In the data rows, the value 128 means zero.
Here are some points, one per row:
[106 134  67 132 127 116 107 119 186 178 104 132 126 159 149 127 136 142
 113  83 186 138  74 131 116  76 120 135  82 125 162 123 135 144 128  96
 104 138 104 158 112  61 125 148 191 120  97 185 161 131 181 137 154 121
 100 100  92 187 106]
[111 144  84 147 112 149 156 107 110  98 133 106 162 154 171 128 146  94
 103 148 117 119 127  83 127 114  95  89 129 189 101  78 148 156 164  46
 137 168 111 170  90 195 165 163  78 131 173 157  80 120 145  99 177 119
 166 104 127 140 130]
[124  82 135  96 131  97 106 129 168 139 135 109 111 102 122 105 168 178
 167 118  56 157 173 106 137 113 107 153 160  93 142 167 138 145 171 134
 113 104 131 130 169 109 206 173  89 133 144 108 131 136 153 139 157 166
 170  90 106 124  94]
[108 134 114 186 149 132 172 144 126 131  87 147 128 116  99 138 105 157
 137 120 161  53 127  70 156 107 121 134 130 137 125 106 159 146 135 180
 103 167 162 136 167 146 189  65  98  70  73  68 115 100 101 108  92  85
  78  87  75  88  91]
[192 170  85 188 106 150 147 128 198  55  69 159 119 121 110 141 160 194
 109 133 131 154 146 187 108  79 147 119 116 134  98 153 126  84 163 127
 130 122 116 120 127  96 149  92 130 135 126  93 115 122 118 148 181 142
 162 143 153  78 187]
[135 111 167 211 160 128 144 145  96 169 122  76 136  84 123 123 128  95
  97 168  76 162  89 134 135 127 136 116 123  78 114 166 119 208 137 159
 167 109 129 135  85 150 127  75 141 124 103 191 159 102 150 101 169 107
 143 131 173 115 114]
[106 125 145 130 150 139 161  42  66 163 142 196 105  99 153 148 153 116
 167 179 157  83 163 146 117 126 129 110 132 108 150 146 146 100 134 110
 142 105  86 132  97  93 127 152 195  85 123 111 167 172 190 156 139 103
 159 114 118 123 129]
[138 109 176 157  89  71 114 157  53  71  71  92 166 122 146 152 112  70
 173  64 141 127 105 114  94  96 118 189 135 135 123 102 100 142 159 116
 160 147 177 157 133  88  85 119 164 152 175  53 124 140 163 143 168 152
  97 126 137 131 123]
[171  85 109  92 124 150 178 125 125  68 163  93 126 108 109 113 100 157
  96 100  81 101 111 141 172 138 186 131 115 118 147  85 102 135 136  84
 163 119 121 123 146 172 121 164 155  68 124 118 161 132 156 132 127 129
  92 180  93 164 175]
[133 127 124 136 196 102 128 163 112 128 115  89 117 132  93 120  86  92
  92 140 115 156 179 111 155  93 128 176 133 147  97 141  80  55  69  53
  51  39  74  85  74  90  81 108  92  95 101  92 106 103 103  91 114  99
 112 110 101 115  92]
[157 108 146 138  83 146 149 101 170 146 120 146 154  97 100 160  90 131
 151 176 141 120 126  95 118 148 176 171 123 147 164 110 114 145  76  81
 132 102 142 147 134 129 151 157  91 158 165 173 147 130 149  89  99 160
  75 166 118  76 182]
[181 153 134 110 127 110 110 134 102 150 113 110  90 144 146 110  92 149
 162 114 151 129 128 158 139 133 171 101 135 107 120 129 121 113 172 129
 155 140 137 101 138 143 126 169 203 160 209 167  75  81  82  76  86  63
  93  75  86  63  74]
[124 157 145  84 159 157 106 153  83 111  96 139 139  83 126 136 101 140
 128 101 205  97 120 121 167  91 157 149 214 136 112 132 125 123  94 188
 164 150 125 148 155  99 153 182 101 146  78 149 132  80 102  97 147 124
 192 176 163 189 133]
[125 104 141 128 160 102 134  60 125 101  98 189  91 134 117 136 116 128
 104 124 112 171 146 149 176  49 122 169 130 146 114 124 128 128 115 158
  99 173 147 135 148 190  91  92 125 127 141 185  91 140 144 160  74 162
 143 131 137 138 139]
[116 177 108 147 132 128 160 123 164 142 120 187 150  89  99  58 127  89
 191  74 107 148 142 107 119 144  88 119  83 105 119 115 126 136 134 158
 165 121 115  69 115 128 140 142  96 103 185 133 128 181  91 116 102 140
 137 189 131 184  89]
[126 140 126 117 142 141  26 164 109 167 102 104 111  86 140 110 143 156
 108 138 146 130 174 125  85 172 145 148  71 104  88  68 146 122 140 172
 161 100  86 180  75 207 136 101 158 193  86  98 111 143 121 148 102 203
 135 164  77 125 151]
[156  79 204 160 100 105  73 129 150 185 108 163 144 143 138 134  87 122
  95 171  97 109  93 134 145 111  91  61 146 114 148 104 152  47 196  68
 124 132 147 121 177 128 135 157  98 154 111 117 174 125  69 153 126 124
 103 173 163 161 138]
[ 67 139 147 162 132 100 175 156 122 103 106 113 122 125 130 139 129 151
 103 174 146 156 110 182 142 168  99 105 131 139 138  78  74 118  47 138
 142 130 137  90 157 116 170 162 122 171  97 163  77 187 129 167 124 148
 109  89 154 111 129]
[ 92  68 117 100 141 135 148 142 128 117 146 102 145 170 162 150 124 171
 167 185 135 135 118  83 122 157 174 139  98 136 106 182 195  66 118 102
 137 161 200  72 109 141 112  84 161 178 119 128 128 163 100 145 156 109
 166 183 136 174  98]
[129 155 130 123 134 113 114 203 100 150 154 118  70 160 182 123 148 134
 147 125 106  70 160 160 110 107 170  11 120 196  95 151 111 163  99 128
  87 166 146 122 122  91 118 100  99 100 173 136 197 120 147 130  93 195
 133 135 145 132 132]
[132 123 134 150 175 132 145 132 165 128 161 141 153 196 141 122 124 143
 133 133 106  92 129 145 145 178 123 169 128 110 181  99  72 115 130 206
 109 121 142 127 106 139 103 152  76 180 171 106 134 121 180 145 125 100
 152  93 118 159 151]
[ 78 135 164 117 129 173 134 134 164 147 178  95 149 154  71 121 100 112
 145 127 161 132 151 196  98 137  96 159 120 138  56 181 148 164 107 106
 118 164  84 140 167 154 125 152 152 126 149 118 143  69 104 189 139 141
 120 135 129 133 135]
[103 105 135  93 114 147  91  66 125 119 170 118 108 118 163 101 162 101
 125  87 156 141  89 214  80 126 135 104 121 113 182 185 106  72  75 131
 179 131 163 176  96 136 156  79  56  87  98  88  91 104  99  92 105  94
  96 108 104 102 106]
[102 172 130  80  61 157 143 166  72 128 176 162 122 148 116 154  79 127
  81 122 145 164 123  92  81  98 141 119 130 113 166 135 130 172 177 142
  60  99  83 141  94 127 174  93 139 125 162 126 107 194 133 135 117  72
 155 132 152 154 166]
[136 128 118  90  87 150 134  94 129 127 166 135 154 140 149 172 166 153
 124 161 103 167 120 114 122 140 117 134 142 151 110  87 125 191 170 128
 173 176  68  53  88  57  46 110  84 108  64  86 100  89  95 100  86 117
  94 106 106 107  98]
[127 116  91 156 138 133  79 144 164  92 171  93 149  59 173 124 157 141
 125  92 117 121 179 135 137 158  46 138 178  89 167 157 200 141 110 153
  68 124 165  75 139 130  93 167 128 144 149 142 148 142 179 114 114 104
 113 121 143 108 156]
[160 172 109  81 112  90 141  95 169 156  80 111 100 118  66 170 116  84
 132  99 107 109  98 123 155 223  83 102 116 143 119 196 130 151 131 132
  96 126 157 196 111  93 104 133 186 118 112 110  90 128  83 115 120 138
 148 112 147 187 157]
[125 137 118 132 137 115  93 116 109 149 160 156 142 199  70 151 200 115
  98 124 112 153 113 122 100 133 161 129 149 161 111 102 136 139 105 165
 143  63 171 118 196 193 109 151 164  78  99 135 158 153 138 100 189 135
 111 139 183  97  88]
[154 123 109  69 102 146 142 143 121  94 146 130 124 152 148  46 158  71
 139 132 135 118 101  32 157 172 126 132 122 103 154 108 121  90 121 124
 130 113  85 156 183 111  94  69 141 140 106 176 163 107 107 188 132 159
 159 101 144  48 150]
Along one direction, these points spread out more than along any other. Take the direction at right angles to it along which they spread out most. Go by this last direction. Where along it does each point below lie, from 0 to 99? The average is 50, and the first point in the table lies past the average. One standard deviation of the points above along it is 16.
[132 123 134 150 175 132 145 132 165 128 161 141 153 196 141 122 124 143
 133 133 106  92 129 145 145 178 123 169 128 110 181  99  72 115 130 206
 109 121 142 127 106 139 103 152  76 180 171 106 134 121 180 145 125 100
 152  93 118 159 151] --> 26
[129 155 130 123 134 113 114 203 100 150 154 118  70 160 182 123 148 134
 147 125 106  70 160 160 110 107 170  11 120 196  95 151 111 163  99 128
  87 166 146 122 122  91 118 100  99 100 173 136 197 120 147 130  93 195
 133 135 145 132 132] --> 67
[111 144  84 147 112 149 156 107 110  98 133 106 162 154 171 128 146  94
 103 148 117 119 127  83 127 114  95  89 129 189 101  78 148 156 164  46
 137 168 111 170  90 195 165 163  78 131 173 157  80 120 145  99 177 119
 166 104 127 140 130] --> 67
[ 67 139 147 162 132 100 175 156 122 103 106 113 122 125 130 139 129 151
 103 174 146 156 110 182 142 168  99 105 131 139 138  78  74 118  47 138
 142 130 137  90 157 116 170 162 122 171  97 163  77 187 129 167 124 148
 109  89 154 111 129] --> 28
[181 153 134 110 127 110 110 134 102 150 113 110  90 144 146 110  92 149
 162 114 151 129 128 158 139 133 171 101 135 107 120 129 121 113 172 129
 155 140 137 101 138 143 126 169 203 160 209 167  75  81  82  76  86  63
  93  75  86  63  74] --> 55
[102 172 130  80  61 157 143 166  72 128 176 162 122 148 116 154  79 127
  81 122 145 164 123  92  81  98 141 119 130 113 166 135 130 172 177 142
  60  99  83 141  94 127 174  93 139 125 162 126 107 194 133 135 117  72
 155 132 152 154 166] --> 86
[171  85 109  92 124 150 178 125 125  68 163  93 126 108 109 113 100 157
  96 100  81 101 111 141 172 138 186 131 115 118 147  85 102 135 136  84
 163 119 121 123 146 172 121 164 155  68 124 118 161 132 156 132 127 129
  92 180  93 164 175] --> 47
[106 125 145 130 150 139 161  42  66 163 142 196 105  99 153 148 153 116
 167 179 157  83 163 146 117 126 129 110 132 108 150 146 146 100 134 110
 142 105  86 132  97  93 127 152 195  85 123 111 167 172 190 156 139 103
 159 114 118 123 129] --> 67
[160 172 109  81 112  90 141  95 169 156  80 111 100 118  66 170 116  84
 132  99 107 109  98 123 155 223  83 102 116 143 119 196 130 151 131 132
  96 126 157 196 111  93 104 133 186 118 112 110  90 128  83 115 120 138
 148 112 147 187 157] --> 76
[116 177 108 147 132 128 160 123 164 142 120 187 150  89  99  58 127  89
 191  74 107 148 142 107 119 144  88 119  83 105 119 115 126 136 134 158
 165 121 115  69 115 128 140 142  96 103 185 133 128 181  91 116 102 140
 137 189 131 184  89] --> 47
